Rotation paths and how fast each direction turns (degrees a step)
Each turn is a multiple of 5 degrees from 10 to 175, or 0.
Each row of a path follows its step; steps can be skipped.

step 0: [ -4  18  12  29  12 -10  -9 -13   3  24 -13 -23  -8  25  -4  -1   9  -2
  10  -7   4   9 -15  -2  -2   7   3 -10  14   2   7 -23 -19   5  17   5
  26 -11  11  -3  13   5 -20 -29   3   0  13   5 -29  20  13  16  -4  11
  12   1  36]
step 1: [-11  21  -6   1  37  -5  -3 -17  -1 -22 -22  -6  23  15   9   1  -7   4
 -12  14   1  -9  -8 -14  -1  -4 -10  -8  11   6   4 -36  -8  23  25  18
  10  12  15   8 -18   0  31   7   4  17  14  -2  -7   7  12   1  23  -5
 -10   0  25]
step 2: [ -5  14   0  -9  31  -2 -36  -3  19 -12  19 -12   4  11  27  21  -2   0
  -5  14   5  -8   1  -5 -30 -13 -21  -3   1   0 -10   7   4   2  -3  18
  23  26   6 -19  -5 -21  18 -26   3   2  10 -18  -8  -9 -17  -3 -26  -3
   4  -2   4]
step 3: [  7   3 -22 -12  -6  -4   4  -8  15  11  -3  -4  -8 -15  -9   0  28 -14
 -15  13  19   2 -15  -7 -21   4 -15 -23  12 -25  -6   2   3   8  11  -1
   0  21  15 -10  23 -22   9 -31  -3  -4  16  19 -30  -9  10   3  -6  -4
   4 -37   4]
step 4: [  1  18 -12  -9  -7   6  -2 -22  -9 -12  16 -12 -11 -27  14   1  -4 -28
  11  16  13   5  -8   6 -13  23 -15   2   6 -16  -6 -26   8  12   1  29
 -33  -5   1   5   6  -3   9  -9  17  -2  10 -16 -18   9  19  11  22 -19
 -19   1 -17]
step 5: [  4  22  -9  10  26   6  -4   2  20  -5  11 -16 -16 -16  19  10   1  -7
  -3  21 -23   1  -6  -8 -24  24  12  -4 -10  11 -16   1  -1 -18  -7   7
 -36 -16   2  14 -11 -23 -19  -7   5   1   0  19 -18  -8  -3 -11 -27  -1
 -27  12  -2]
step 6: [-22  -1  17 -24   3   3  19  26  23  11  -1  17  -9   0   6  -6  12 -15
 -25  -8   7  -2   0   0  -7   4  11 -15  -7   2  -9 -17 -13 -15 -19  -6
 -28  -3  16  25 -15  -1  16 -39  -1   5  13  25   0  18  -6   8  -4 -16
 -16  -7   3]
step 7: [ -5   4  25   9  21 -15  21   4  18   8  30 -16 -13  14  -9  12   8 -14
  11 -10   6  21   4  11  19  10 -21   0 -12  -5 -17 -28 -25  16 -18  11
  -4 -29  -3  -1   6  -5 -12 -25  -9  -2  10  -5  -2  33  -9   2  16  -4
  -2   2  -9]
step 9: [-14  -4  25 -19  11  23 -35  10  15   1   0  -3  16  -5   4  -8 -11  16
 -11 -14   1   6  -6 -11  -6 -40  -8   8 -14   9  -1 -22   1  -1  -2  26
   3  13   0  10 -22 -10   1 -14  12  -3  11   4  -9  15 -10 -19   8  -4
  15 -18 -29]
step 10: [ -9   5  15  -1  24 -20 -14  10  14 -13   5  15  -8 -20 -36  10   9  10
 -12  -4  -4  23   0 -14 -20  -8 -13  -7  14  -9   7   2 -20  11   7  -7
  23  -8  -4  -4  20 -12 -28 -14   7 -14   5  -5 -27   1   3  -9   2  -3
  12 -24 -35]
Speeds:
[ -3   4  -2   3  -1   4  -3  -3   4   3   0   3  -4   2  -5  -4  -5  -4
   0  -1   0   3   6   3   5   6  10  -3 -12  -4  -6  -1   0   0   2  -3
   1  -7   7   0  -2   1   0  -2   0   5  -2   2   5  -1  -4   1   0  -3
   0   3  -1] => 45
[-5  1 -1 -2 -4 -6  3  2 10 -3 -1  1 -4  6  0  2 -7  1 -2  0  2  6 -3  0
 -3 -2 -5 -5 -1 -5  1  4  7  2  1 -5 -2  3 -4  0 -6  9 -3 -6 -5  2 -2  1
 -1  1  4  1 -4  3  3 -1 -4] => 100
[ 3 -4 -4  6 -2 -2 -1  5  3  3 -9  7  2 -3 -9 -2  1 -4 -5  1 -3 -5 -6 -4
 -5  4  1 -3  2 -4  0  1 -5  7  2 -2 -4  1  3 -1 -5 -2  1  6 -8 -2  3  6
 -2 -1 -1  0  1  0 -1  1  4] => 145
[ -5  -2   9  -4   7  -2   3   4   0 -11   2   8  -1   3   0   1   9  -6
  -4  -1   0  -5   5   0  -1  -2   7   0   0   1  -1   1   3   1   7   1
   2  -1  -2   1  -2  -1   1   2  -2  -1   3  -2  -1  -5   0  -3  -9  -2
   1   1  -2] => 90

step 0: [ -2   4  17  -1 -10   2  16   7  20  -9 -19  23  12 -19 -22   7  25  13
   6   1   3  12  25   2   4   4  28 -12 -10  -2  13  -9  11 -26  -6  -6
  26  -1  -2   6  18   8 -13  15   4  -9 -13  13   3   3   5   2   8  19
  -8 -22  10]
step 2: [-16   0   7  16  -2   9   3   5  16  26   6  26  -3   1 -12  12  -4  -7
   6  15   4 -21  -5   9  14  -4  -2  -1  22  -1 -27 -10  16 -11 -30  -4
 -19 -14 -20 -14   8  -4   7  -2   5  -5   0   0 -19 -16 -15  21  -6 -18
   1  12  -9]
step 3: [ -9   2  11  -8  -9   1 -12  17  -7  -5   2  19  -1 -22  -3   5  -6  12
  -8  28  14  -5   7   7   2  -7 -28 -16   6  -8 -15 -20  -5 -12  -8  -5
  20 -16 -29 -15 -16   8  -9  -8  18  17 -23 -13 -13 -12 -23   1  -9 -14
   6   6  -8]
step 4: [ -4  21  14 -15 -10  17   5  -6 -16   1  14  20  -3 -10  -5 -15  -6   6
  -2  10 -22  21  14  -6   6  10 -14 -11  20  11 -13  -6 -12   3  26   5
  29 -17   8   6 -16  18  -6  11  25  12   2   8   2 -17  -5   5   4   5
  28  18  -3]
step 5: [  5  20  13  10 -29 -11   3  -1   5  10  10  24   3  13   5   4 -17   7
  12  22   1  26  -7  -9   8   4   5  -6   5  17  -2   3   5  24  20   7
   6 -24  14  14   2  -3 -12  19  -3 -19  -1  12 -22  -8  11   2   5   4
   6  15  24]
step 6: [-10  15   2  19  -7 -16   9  33  -8  -1  19  17  -1  -7  17  -5  -7 -12
 -13  12  22   0 -11 -13   9   3  12  -4   0  -1   5 -12  18   2   8 -10
  -2   1   8  20  14 -22 -19  19  18 -15 -11   0 -19   5  16 -28 -16  -1
  -9   7   0]
step 7: [  0  22  10  17  -4  15  -2  19  -3  -7  16   3 -18 -24  19 -16   9   1
  -5 -12 -10   0  24  -7   4   4  -1   3  11 -26   9  -5  -5 -29 -19  -5
  -6  -4   1  17  22 -35 -14  15   1 -18 -12  -3   3   7   5  -1   1 -11
  15   3 -11]
step 8: [ -4  31  24  14  -3  18  -8  11  28   4 -12  17  -3   6  17  -2  12   6
   8 -16   5  15  28 -20   5   4 -14   7  17  -6   5   0  -9 -17 -13 -17
  -3   6  -5   1  -4   9 -34 -15 -26  -3  -4   4  -2   9 -12   8   0   7
   5 -10   3]
step 9: [-11   4  35  -8 -20  11  -2   8  14  12   4  -1   2   8   7   3  19 -11
 -10  -2 -14  -3   9 -13  29   0  23 -13   1   0   0   4  22  11  -9 -12
  -5  15 -11  -6  -5  28 -35   1  -8  26 -10   3  -5   0 -12  13  -1   3
 -16   9   0]
step 10: [ -4  15  23  -2 -14  19  13 -10  -6  11   7   2  -2  -7   0  10  -6  -9
  -9   4 -31   3  -2  22   5 -19   1 -18 -18  -2 -20 -20  28   2  -7 -21
   2   6   1 -12  11 -11   3  -4   5   7 -18   4  -1   1 -14   8  16  -5
 -24  22  22]
Speeds:
[-2 -3 -4  7 -3  4 -3  1  4 -4 -1 -2  4  3  8 -8 -6 -4  2 -1  1 -6  4  1
  2 -4  3  0  3 -1 -4 -4  3  1  3  1  2  0 -9  3  4  0  4 -3 -3  1 -3  7
  1 -1 -3 -2  0 -1  8 -8 -2] => 65
[  2  -1  -2  -3   3  -1   1   2  -3   3   4   4  -4  -4   1  -5  -5  -4
   2   5  -2 -12   1   4  -2   0  -5  -1   1  -5  -1 -10  -4  -1  -9   3
   1   0   0   2   2  -1   2  -4  -4  -2  -6  -3   3   4   4  -6  -2   2
  -6   4   2] => 90
[  4   7   1  -3  -4  -5  -2   1   4   4   0 -11  -7   0   8  -2   3   3
   0  -3  -4   4  -4  -8   2   3   2   4   0  -7   0  -4   4  -2   3  -4
   0  -1  -1   7   2   0  -1  -6  -2  -4   1  -3   0  -2   1  -4  -3   5
  -1   1  -1] => 35
[ -3  -1  -2   2   6  -7   2   0  -3  -1   6   2   0   5   6   2   4  -1
   0  -6  -2   3  -4   1  -3  -1   0  -1  -5  -1  -2  -1   9   7  -6   0
  -5  -8  -3  -2   0  -1   0   0   8  -1 -11  -2   1   1  -1   2  -2  -6
  -1  -2  -2] => 95
[-4 -2 -3 -7  1  1 -1 -3  4  5 -5  7 -2  9  8 -2 -1  3  4  5  2  2 -8 -3
  3  6 -6 -1  2  1  4  0 -2  3 -3  4 -8  4 -2 -3  7  2 -2  2 -2 -2  4  6
 -3  2 -1  1  0 -1  0  0 -1] => 110
